Rows are one point carried round by a steady rotation, each followed by how many ticks it has turned.
The counts run from 0 to 68.
[-13  29  -7  -1 -18   2 -32 -22  -3 -31   5   2  -2 -14 -13   3  23   5
 -10   6   2  27   6  49   6  -4  -2   5  -1  15 -12   1 -17  11]  67
[  7  26  -4  15  -1 -11  -6  -3  22  14  14  -6 -16 -27 -13  -5 -14  -7
   3  19  -6   8 -33 -35  20   4   1 -32   7   7  22 -16 -16  -4]  12
[-10  14 -11  -6 -19 -10 -14   5 -24 -16   0  21   4 -16  25   0  16 -26
  -5   8  11  12  -5  36  13  -2 -25 -25   0   1  -7 -24  -3   3]  46
[  0  25   0  17 -15  12 -34 -19 -19 -15   0  -6   1 -23  -8  11   7  -2
  -4  -9   8  32   3  31   7   4  -9  11  25  14   4   1  -9   9]  65
[  0   4   8  18 -19  12 -14   3 -41   5   6  -5   1 -28  26   2  -4 -19
 -15   4  22  24   0  -4  22   5 -22 -26  14  -6   4 -22   6   2]  23
[ 11   2 -34  19 -35  -2   6  -3   2   5  11   7 -22  -7   3  20  -1 -11
  -7 -17  24  23  12  -5  28  -9 -10   5 -33  -1 -15  19  -2 -13]  18
[ -9  19   0  -6 -22   0 -12   6 -23 -18   0  11   1 -30  20 -16  17 -27
   0  12  13  10 -18  29  12   1 -23 -28  17   9  -2 -31 -10   6]  47
[ 11 -20 -10  17 -24  -2   5  20 -15  17 -12   5 -14 -26  25   6 -23 -15
   4 -25  32  20  -5  12  11   7 -15 -23  -7  12   6  -8   4  -6]  60
[-10  19   3   4 -12   0 -22   5 -16 -18  -2  14  -7 -30  17 -17   4 -23
  -2  21  10   7 -24  20  17   0 -15 -43  10  11  10 -33 -16   5]  48
[  2  41  -6  -2 -17  -2 -28 -27   6 -19  11   5  -2 -13 -21  -9  17  -7
  -6  24  -5  21 -10   4  28  -3  -1  -2   8  -2  -2   0 -20   8]  28
[-12  24   6   3  -6   0 -24  -3  -8  -8  -1  12  -7 -37   2 -13  -6 -14
   2  22  -1   3 -24   9  14   1  -5 -40  21  11  19 -28 -18   5]  49
[  1   7 -24   0 -28 -23   3  10  30  12   0  26 -29 -14   8 -10  -9 -19
  -5  15  15  -1 -24   8  21  -3 -10 -30 -21   5  -2  -7  -9 -11]  33
[-10  30 -10 -14 -26  -4  -1 -11  -8 -13   9  12  -2   2  13 -11  40 -30
 -17  26  -5   8   0  12  16  -7 -11 -20 -19 -15 -28 -12  -6   3]  6
[  4  10 -33   4 -29 -24   2   2  31  -1  -2  17 -21  -8 -10   6 -10   4
   1 -13  22  13 -11  21  18  -6   0  -6 -27  20  -4  25 -11  -9]  56
[ -1   6 -22  15 -30  -2 -17 -11 -13  -7   8  10  -8 -18  -4  10  15 -12
 -13 -18  24  44  23  24  23  -2 -12  15 -23   5 -13  18 -12  -4]  42
[ 11  13   8  24  -8  19 -20 -22 -25  -3  13 -20   1 -17  -4  16   8  -9
 -13   4  13  45  10 -14  25   2  -9   6   1  -7   1   2   1   6]  1
[ -9   6 -10 -10 -32  -1 -16   0 -27 -12   1  17  -3 -10  19  -4  19 -31
  -7   0  14  16  -2  34  17  -4 -22 -14 -13   9 -25 -15  -3   7]  45
[ -1  27 -25 -15 -27 -19  -3 -10  29 -10   7  20 -16 -10 -13 -10  18 -22
 -10  19   2   2 -19   9  11 -20  -5 -19 -24   8 -13   9 -15 -10]  31
[ -1  20  13  14  -2  13 -27 -20 -21  -7  12  -4   5 -24   1   0   5 -21
  -9  12   4  37   5  -1  21   6 -13 -16  27   4  12 -23  -8   6]  25
[ -8 -11  -2  25  -8   4 -23   2 -33   5  -6  -9  -5 -31  14  13 -18  -3
   7 -13  26  37   8  17  10   9 -21 -19  16  20  18 -10   8   5]  62
[  4  15  -6  20  -9  21 -25 -20 -23  -6  12 -22  -6 -11  -4  11  20 -12
 -18  -3  13  46  23  -7  19  -1  -1   6   1  -4  -4   2  -4   1]  2
[ -2  14 -17   0 -36   2 -18 -13 -20 -15   4   7  -8  -6  11   9  15 -13
 -13 -15  25  34  16  29  20  -1 -15   7 -20   6 -18   5  -9  -1]  43
[ -6 -11 -21  13 -28  -2   4   6 -22   8  -2   3 -15 -13  31  15   6 -28
 -11  -9  24  25   7   4  25  -2 -20 -10 -25  -3 -15  -2  14 -15]  20
[  5 -13 -18  15 -23   4  -3   8 -33   2   3   9  -2 -14  31   2   0 -25
  -9  -6  30  16   6   0  21   4 -20 -19  -8  -6  -7 -16  10  -5]  21
[ 11 -29 -22  24 -15  -3   7  23  -8  14 -20  14 -18 -18  27   7 -22  -3
   3 -20  35   7 -10  21  21   6 -12 -16 -20  15   4   7   0  -4]  59
[ -2  19  -5 -10 -18  -7 -10  -4   0  -8   5  22  -1  -3  13 -18  39 -38
  -9  26   6   5 -11  11  19  -8 -19 -29 -24 -16 -22 -22  -9  -6]  7
[ -6  35 -16  -4 -30 -13 -12 -19  27 -15  10  17 -12  -6  -7 -10  20 -22
  -9  30  -4   6 -10  18  21 -16   1  -9 -19   7 -19   3 -15  -4]  30
[ -4  -3   6  24  -4  17 -30  -5 -36  -2  -5  -9   2 -25   6   8 -11  -6
   2  -9  18  28   5  13  11  11 -10  -4  27  17  19  -3 -13  11]  63
[  4  11 -39   6 -29 -15  -2  -9  39  -4  -1  13 -20  -9 -15   3  -6   0
   2  -1   4  16 -13  18  10 -13   5  -2 -22  11  -4  22 -15  -9]  55
[ -1   4 -16  21 -20   3 -20 -18 -14  -4   2  -1  -3 -12  -6  14  -1   1
 -11 -18  23  46  18  10  25   0  -7  14 -12  10  -8  17   2   4]  41
[  5  18  10   3   1 -12  -7  -3  17   8   2   2 -18 -30   0  -9 -17  -8
   1  26   1  -1 -36 -30  23  -4  -4 -32   9   0  16 -29 -13  -7]  11
[  3  26 -15  15 -17 -16 -16 -18  31  -9   2  -1 -20 -18 -31  -2 -11  13
  -4   9  -5  22 -23  12  14  -3   8  -4  -2  23  11   8 -24  -2]  53
[ 11   3 -28  20 -28  -9   1  -9  10   9   3  -1 -18  -2 -12  13  -4  -1
  -5 -14  19  37  13  -7  29  -4  -7   5 -35   3  -7  20  -3 -11]  17
[ 12  -2 -12  34 -10   5 -16  -6  -9  12   2 -18 -23 -27 -20  18 -22   6
   3 -22  22  43   6  -8  24  -1  -3   2   6  16  13  11  -8  -4]  39
[ -1  30 -21   8 -20 -20  -5 -16  37 -10   2   7 -19 -17 -32   2 -13  12
  -2   4   1  13 -17   8  11  -5   5  -4 -16  17  -1  18 -18  -2]  54
[ -1 -12   2   4 -19   9 -10   4 -39   7  -2  -2  -8 -18  31  -6   6 -30
  -2  -3  24  20  -5   1  25   8 -24 -21  -1  -3  -7 -23   5  -2]  22
[  7  -5 -26   9 -33  -6   6   0 -15  12   1  10 -16  -6  16  14   1 -26
  -8 -13  28  22  13   6  21  -1 -16  -8 -32  -2 -20   9  12 -11]  19
[ 12  18  -1  23  -8 -14 -15 -10  25  16   5 -11 -19 -26 -25   2 -20  -6
   0  12  -3  15 -22 -40  31  -2   2 -21   8  13  24   0 -19  -9]  13
[  6 -10 -13  26 -16 -14   2   9  12  23  -8   4 -27 -25   7   3 -37  -3
   6  -1  16  13 -23 -15  20   3 -10 -28  -2  13  25  -4  -8  -7]  36
[  9  -7 -33   6 -28  -8   5  18   8  18 -16  20 -20 -13  24  12 -18 -11
   6 -19  33   7  -6  19  12  -7 -13 -18 -23  10  -2   2   2 -12]  58
[  1  35   9  11  -2  -7 -21 -11  14  -5   9   2 -12 -29 -19  -5 -12   2
   3  17 -12  10 -22  13  20  -7   4 -21  24  21  23  -7 -24  10]  51
[ -6  17   3 -11  -7 -13   4   2   9   1  12   8  -7 -26  16 -17   9 -26
  -6  27  -1  -7 -28 -14  14  -3 -14 -35  -2  -8   0 -31 -16   2]  9
[ 18  15 -10  21 -13  -7  -5 -16  28  10  17 -11 -21 -22 -29   7 -16   1
   4   7   4  27 -12 -28  22  -2   5  -3  -3  10  16  10 -16  -9]  14
[ -3  33  -3  13  -5 -14 -21  -6  26  -8   8  -4 -11 -20 -30   0 -13  -3
   1  13  -8  12 -23  -1  15 -11   7  -7  12  27  26  -1 -28   4]  52
[  1  29 -11  -5 -26  10 -21 -19 -17 -16  18   2  -2  -8  -3   9  36 -19
 -20   7  -4  37  15   6  24  -7  -6   1 -12  -6 -20   2  -3   6]  4
[ 14   4   9  31 -10  17 -18 -17 -24   7   8 -17  -2 -18   6  12  -2  -7
 -11  -6  18  41   7 -34  29   9 -11   1   6  -2  12  -4   1  -2]  0
[  6  -1 -23   6 -23 -19   1  17  23  18  -5  16 -26 -24  18  -6 -17 -16
  -1  -1  18  -1 -28  -3  20  -3 -15 -35 -21   7   3 -10 -12 -17]  34
[ -2  22   6   3  -6  -4 -23  -2   5  -9   5   2  -7 -42  -6  -6  -5  -6
   6  26  -3   7 -29   5   8   6  -2 -31  26  16  25 -23 -23   8]  50
[ -9  29  13   6 -11  13 -26 -23 -18 -15  12  -7   5 -25 -13   0  12 -11
  -4  15  -6  28  -4   0  24  -3 -12 -11  21   3   9 -16 -15   6]  26
[  7  -5 -12  15 -18 -16   2  10  15  16  -3  13 -29 -29  10  -1 -26 -12
   6  -2  16   5 -30 -17  17  -1 -10 -36  -6  14  11 -15  -3  -8]  35
[ 15  18 -24  15 -16 -10  -9 -12  31  14  11  -8 -16 -15 -27  14  -8   3
  -8   0  12  32  -3 -22  28  -2   5   3 -14  18   8  28 -13  -7]  15
[  9  11 -23  -7 -30 -28   6   5  26   0   0  25 -20  -9   7 -12  -1 -16
  -9  13  10  -4 -28  11  18 -17  -4 -27 -27   3 -10  -7 -17 -18]  32
[  3 -11 -35   8 -31 -24   9   7  20  12 -11  25 -27 -11   3   4 -18  -5
   6 -17  25   7 -12  13  16  -6  -9  -8 -29  17  -6  13  -1 -11]  57
[ 11  12 -26  22 -20  -8  -5 -17  22  17  11  -4 -21 -10 -21  12  -7   0
  -6 -10   8  31   1 -15  22  -2   2   7 -27   4  -4  27  -9 -13]  16
[ -8  25 -11  12 -16  16 -35 -26 -18 -20   2  -1   4 -17 -11   9  17   3
 -12   0  -2  34  13  37   7   2  -6  11   7  17  -1   8 -10  14]  66
[  3  14   3  -1  -6 -13 -10   5   7   3   9   2 -10 -27   5 -13  -6 -28
  -6  33  -8  -6 -33 -17  22  -6  -9 -42   7   4   8 -21 -10  -4]  10
[  9 -20  -2  28 -14   1 -12  13 -25  10  -8  -5 -10 -26  24   4 -24  -8
   4 -22  29  14  -6  14  19   4 -17 -15  14  15  13 -16   8   1]  61
[ 13  -1  -3  33 -15   3 -14   1  -5  14   2 -12 -17 -26 -12  16 -26  -2
   4 -14  16  36  -5 -15  23   6  -7 -11  13  16  21   3  -9  -5]  38
[ -5  22  -5   2  -8  12 -19 -25 -18 -13  17  -6  -3  -5  -3   7  32 -16
 -15   4   6  42  15  -5  25  -4  -3  13 -12 -12 -12   8   2   5]  3
[ -6   7   3  22 -13  17 -31 -11 -26 -15  -1 -10   1 -29  -3  14  -6  -1
  -8  -9   9  36   5  19  11   5  -5   5  20  22  13  -5  -9  15]  64
[ 13  -8  -1  34  -9  -3   0   7   3  25   3  -9 -26 -39   1   6 -31   0
   7 -11  22  23 -14 -17  20   8  -4 -19   4  19  29  -4  -8  -7]  37
[ -6  41 -10  -1 -17 -13 -22 -21  21 -17  12   6  -9 -11 -23 -10  23  -7
 -12  21 -11  17 -13   6  21 -10  -2  -4  -5  11  -8   1 -17   3]  29
[-10  15 -15   1 -32   4 -14  -3 -19 -18   0  20  -5  -9  23  -1  26 -21
  -5   1  24  22  13  26  22  -6 -14   3 -11   3 -20  -9  -6  -2]  44
[ -2  15   1 -12 -19 -11   0   5   3  -5   4  19  -6 -11  13 -19  22 -32
  -8  30   2  -7 -21   4  15  -8 -13 -28  -5  -3  -6 -28  -7   1]  8
[  1  27  -5 -14 -19   1 -18 -14  -8 -12  14  13  -1   0   7  -5  39 -24
 -26  16  -2  22  10   8  22  -8 -10  -6 -17  -8 -29  -9  -5  -1]  5
[ -1  10  15   8  -9  12 -24  -5 -42  -7   1  -9   5 -30  13   1   8 -20
  -6  11   8  26   0   2  21  13 -18 -17  25  -4  14 -26  -6   7]  24
[ -6  35   7  11 -17   5 -34 -18  -6 -21   9  -2  -3 -23 -24   0  12 -11
 -11  24  -8  32  -4   6  21  -1   1  -2  19   8   1 -11 -16   9]  27
[  7  11 -13  35 -15   8 -22 -15  -8   2   5 -14 -13 -19 -11  29  -8   1
  -6 -11  25  50  15   6  26  -2   0   8  -2  13   5  14  -4   4]  40
[-15  35 -18 -16 -25   3 -21 -18   0 -23   8  15  -4  -4  -1   0  24  -8
  -9   8  -2  14  -4  43   6  -6   0   0  -4  15 -17  -1 -20  13]  68
